The same turns and mirrors carry the whole set onto itself, and each row onto the other rows of its family. Which rows share a family with each named row? Give them in list order.
These 25 rows form 5 families of 5 rows each.
Tagog: [-11   6 -13  29   4  11   3 -23  33  10   8 -16   0  50  25  23 -26  14
  12 -10 -14 -33  10   0  30]
Forov: [-14 -16   6 -23   5 -20 -38 -27   7 -31 -12  13 -13 -39  17 -24  24  16
  -7  53  26  -7  -4  22  -3]
dig: [ 18   0 -49  -1  33 -19  16   4 -22  -1  -2 -24 -11  14  -9 -16 -34 -25
   4  33   8 -27 -18  23 -17]
Viz: [ -4  17  -5  15 -21 -11  -5   3  29  10   6  11   1  27  21  27   0 -11
 -29  -5 -49 -38  22   3  14]
pota: [  6  30 -29  -6  26 -26   1  -1  17   8 -15 -14 -33 -23   0 -16  -1  -3
  -6  27  -2 -40 -15  40 -44]
Lopo: [ -3  -3  13   8  29  -9 -26 -29   4  -7 -25  40 -39 -30  -6  12  -9  12
   4 -20   8  -5  67 -46   9]
vumoz: [-31 -32 -22 -15  -5   2 -16 -33   4 -36   1 -10 -29  -3   7   5   4  47
 -12  44   0 -10 -16   3  14]
nozav: [ -5  19 -33  20 -12  -6  13  -1  16 -12 -14  -3   4  36  35  15  10 -20
   1 -14 -26 -42   9  19  16]
mul: [ 17   8 -38   8  43 -24   0  -2   8  -6   1 -54 -31  27   3  -4 -35 -16
   8  27  32 -23  -6   7 -11]
Tok: [-13 -23  -1 -29  13 -28 -41 -13  -4 -57 -12   2 -44 -28   8   3  22  -2
  -1  38  24   0  16 -15  12]
dupim: [  0  26  -8  24  -7   6   5 -14  15  16 -18  28  21  16  43 -15  14   4
 -13   6 -12 -44   5  29   2]
nomod: [ 11 -16   9  20  35 -20 -21 -19 -24  23   3  26   3  23   2  35 -51 -31
  23  16  17   3  16 -13  34]
ker: [ 13   8 -48   8  16 -38  -4  -5  33  -2 -25 -57  -7 -20   1 -18 -14 -23
  -4   9   6 -13  19  17 -31]
kemif: [ -2 -34   3   7  18  -9 -17 -30 -43  14  -2  51  13  -2 -10  23 -37 -12
  14  24  -1   8  10  -7  31]
ropi: [  8 -12  -6 -10  57   8 -13 -20  -3  -3  -2   6 -43 -24 -26 -32 -31  28
   0  19  22 -17  45 -43  -9]
dus: [  1  -7  10   7  51   1 -26 -35  20   0   0  -5 -44  -4  -9  -4 -39  29
  11  -1  33 -10  54 -50  11]
saro: [-21 -28  -2 -14   5 -22 -36 -31   7 -39  15 -17 -41  11   9  29 -11  25
  -3  41  27  -1 -10  -5  26]
ridi: [ -8   4 -20  28  16  34  16 -18  23  25  -4   5   8  28  13  -7 -20  25
   7  -9 -34 -40  23 -12  17]
robem: [ -2 -23   1 -11  -3 -39 -40   1  -2 -28  -9  -4 -31 -10  22  15  26  -1
 -39  60   8   3   2 -14  10]
tapus: [  7   3  18   8  29 -17 -20 -22  -3  38 -19  54  22 -34   0   0 -20 -29
  29  14  -8 -12  17  22   2]
ripi: [ 12   0   2  24  35 -13  -8  -3 -11  24 -29  32  15  -2  10  22 -17 -53
  37  -7 -18  -9  35  -9  24]
Besig: [ -6  -1  11  -7  15 -20 -33 -27  35  -5  -2  11 -31 -40 -21  -1 -21  17
 -15 -16  -6 -10  71 -32  -6]
Luvu: [ 24 -18   3  29  24 -30 -24  -7 -13  30 -34  21  26 -15  15   8 -17 -46
   3  19   5  15  39 -19  16]
segug: [  1  15  23   1  31  -5 -25 -31   3  14 -20  53 -39 -39  -1 -16  -3  34
 -19   8  14 -23  43 -23 -16]
gebam: [  2  14 -49  -2  26 -29   1   4  18 -27 -27 -50 -49 -11   7   0   8 -11
   3  19   4 -25   0  15 -27]

Same family as nomod: Tagog, mul, dus, saro
Same family as Tok: Lopo, nozav, ripi, gebam
Same family as pota: Forov, dupim, tapus, segug

The same turns and mirrors carry the whole set onto itself, and each row onto the other rows of its family. Which rows share a family with each named row? Give them in list order.
These 32 rows form 4 families of 8 rows each.
resu: [ 19   6  -4  34 -27  37  33  -2  -9  -6  -4]
rurep: [  3  -3   6 -37   3  39  10 -32  22  -3  21]
Gub: [ 21 -17   3   9  -5   0   1  39  -2  10  44]
zin: [-10   3   8 -46  12 -18 -25  -1   5 -18   7]
lum: [  7 -23  -5 -36 -11  36  11 -33  15   6   8]
mopeb: [ 14  10  -1  20  16  -8 -29 -28  27   7  30]
femi: [-29  17  28  -2   7  20  -4 -37  17  -9 -25]
Sukun: [-14   6  21   3  19  25  -7 -45  -9  -6 -37]
Saz: [-18 -10   2 -31  28 -29 -25  -9   3   1   4]
luse: [ 15  25  15  13   4   1 -34 -20  28 -11  24]
Regeg: [ -6   3  10  36  16 -32 -13  24 -16  -4 -14]
Kabil: [ -8 -18  20 -11  -2  30  26  22 -38  -5 -26]
Lepab: [-11 -10  15 -45  17 -17 -29  -4   0   9   3]
Vopa: [-19   4   8  30  -7 -32  -3  33  -8  -2  -8]
Zazo: [-18  -2   4 -32  15 -21 -33  14   5  14   8]
Kizem: [-21  -3  26   9  -2  23 -10 -41  10   5 -37]
nezi: [ 32 -24 -18   9   2  -3   5  29 -27   7  29]
Nonog: [ 33 -19 -17   3   7 -10   6  28  -7   1  38]
dof: [ 19  -5   1  37 -10  36  37 -23 -14 -16  -5]
duvi: [ 14  22   0  17  -4  -8 -26 -30  32   9  19]
vuf: [ -1  -2  -1  41   4 -25  -5  24 -31   0 -18]
Mogu: [ 18  -7 -15 -30   6  37  16 -45   2  -6   8]
zemo: [-11 -27   4 -11   9  21  30  22 -41 -13 -16]
Mov: [ -8 -35  10  -3  11  24  27  15 -40  14 -16]
zeni: [-32  12  21   2  -2  23   0 -37  -2  -4 -37]
Bipov: [ 10  -5 -16  47 -14  25  37 -10 -13  10  -6]
tov: [ 11 -11   1 -30  -5  50  13 -32   3   4  19]
Momoz: [  9  21  -6  19   1  -7 -32  -6  30  16  26]
dogiv: [ -7  20   3  38  12 -28  -2  25 -23 -12  -6]
kes: [ 26  -8  -7   1  16   0   6  34 -24  -2  42]
Pef: [ 16   2  -3  50 -10  36  28  -4 -12 -11   1]
gizo: [ -5 -28  16 -12   9  25  32  -1 -40 -17 -22]

Same family as zeni: Regeg, Lepab, Nonog, duvi, zemo, tov, Pef
Same family as luse: Gub, zin, Sukun, Vopa, Mogu, Mov, Bipov
Same family as gizo: rurep, femi, Zazo, nezi, dof, vuf, Momoz

